One turn moves each row of this set onto another row. After a few examples, where does it send each row asked below?
Q116: |  24.4 | -14.1 |  16.0 |   6.2 | -26.2 |  -3.4 | -20.1 | -17.1 |  50.9 |  -0.9 | -22.2 |  13.5 |
Q188: |  14.7 |   8.2 |  26.4 |   6.6 |  14.7 |  -1.9 | -36.7 |  24.2 | -15.3 |  12.8 |  16.1 |  12.0 |
Q408: |  21.1 | -20.9 |   0.4 |  27.4 |  21.9 | -13.1 | -29.5 | -21.1 |  37.8 |  13.7 |  19.2 | -19.5 |
Q156: |   9.8 | -10.4 |  -1.7 |   7.4 |   3.6 |   8.1 |  15.2 | -18.9 |  34.3 | -25.6 |  38.1 | -27.5 |
Q420: |  -6.1 | -21.7 | -16.9 |  35.2 |   7.7 | -25.2 | -18.8 | -18.5 |  45.4 |   0.1 |  12.9 | -15.5 |
Q425: | -7.9 | 21.9 | 11.4 | 19.7 | 10.2 | -1.4 |  0.4 | 26.0 | -9.8 |  4.4 | 19.0 |  7.9 |
Q83: |  45.7 | -11.9 |   4.7 |   5.3 | -19.8 |   2.6 |  -7.4 | -42.5 |  16.9 |   0.7 |  -3.7 | -11.6 |
Q115: | -10.3 |  23.7 |   3.0 |  20.8 |   8.5 |  -1.6 |   3.1 |  30.5 | -14.2 |  -0.3 |  22.2 |   1.6 |
Q940: |  25.7 | -23.6 |  10.2 |  19.8 | -27.4 |   7.7 |   1.3 | -35.8 |  21.2 |  -9.6 | -16.1 |  -8.9 |
Q468: |   8.4 |  13.4 |  14.0 | -17.1 | -13.2 | -11.3 | -12.3 |  15.6 | -31.5 |  12.2 |   5.1 | -12.1 |
Q342: |   6.6 | -33.2 |   8.8 |  29.6 |   6.7 | -18.6 | -29.6 | -21.6 |  35.7 |  13.1 |   2.7 | -28.5 |
Q996: | -10.3 |  23.2 |   3.1 |  18.0 |   7.4 |  -6.0 |   5.6 |  21.8 | -19.7 |   2.2 |  11.9 |   8.3 |
Q302: |   8.0 |  16.8 |   8.0 | -14.2 | -17.4 |  -7.0 | -12.0 |  19.4 | -29.6 |   9.0 |  11.8 |  -9.7 |
Q38: |  -4.9 |  -8.9 |   6.9 | -12.6 | -25.1 |  -5.7 |  -3.1 |   0.0 |  54.4 | -21.0 |  11.6 | -15.0 |
Q297: |  -3.6 | -21.2 |  -9.3 |  -4.3 | -16.5 |  -7.5 |  -1.7 | -23.1 |  32.2 | -34.8 |  17.2 | -24.3 |
Q794: |  27.6 | -26.3 |   4.1 |  14.6 | -16.3 |  -6.0 | -28.6 | -35.6 |  27.0 | -17.3 | -14.5 |   0.9 |
Q809: |  19.2 |   7.5 |  21.5 |   9.0 |  11.6 |  -2.1 | -40.4 |  25.3 | -18.8 |   2.4 |  15.8 |  17.3 |
Q471: |  -5.5 | -17.0 |   3.4 |  22.5 |  -2.9 | -17.2 | -21.4 |  -2.2 |  63.6 |  11.9 |   5.9 | -11.1 |
Q24: |  11.6 |  18.5 |  14.7 | -14.4 | -14.5 |  -7.0 |  -9.5 |  20.0 | -24.8 |  12.6 |   8.0 |  -7.0 |
Q959: |  -4.9 | -29.8 |  10.8 |  11.8 |  -2.9 |   6.0 |   3.6 | -16.2 |  37.1 | -26.5 |  22.9 | -31.0 |
Q824: |  10.3 |   3.9 |  27.2 |   8.7 |  14.9 |  -5.5 | -34.0 |  20.8 | -16.3 |  -0.4 |  14.6 |  17.3 |

Q302 moves to Q115
Q188 moves to Q24
And these:
Q83 moves to Q156
Q342 moves to Q940
Q297 moves to Q420
Q38 moves to Q471

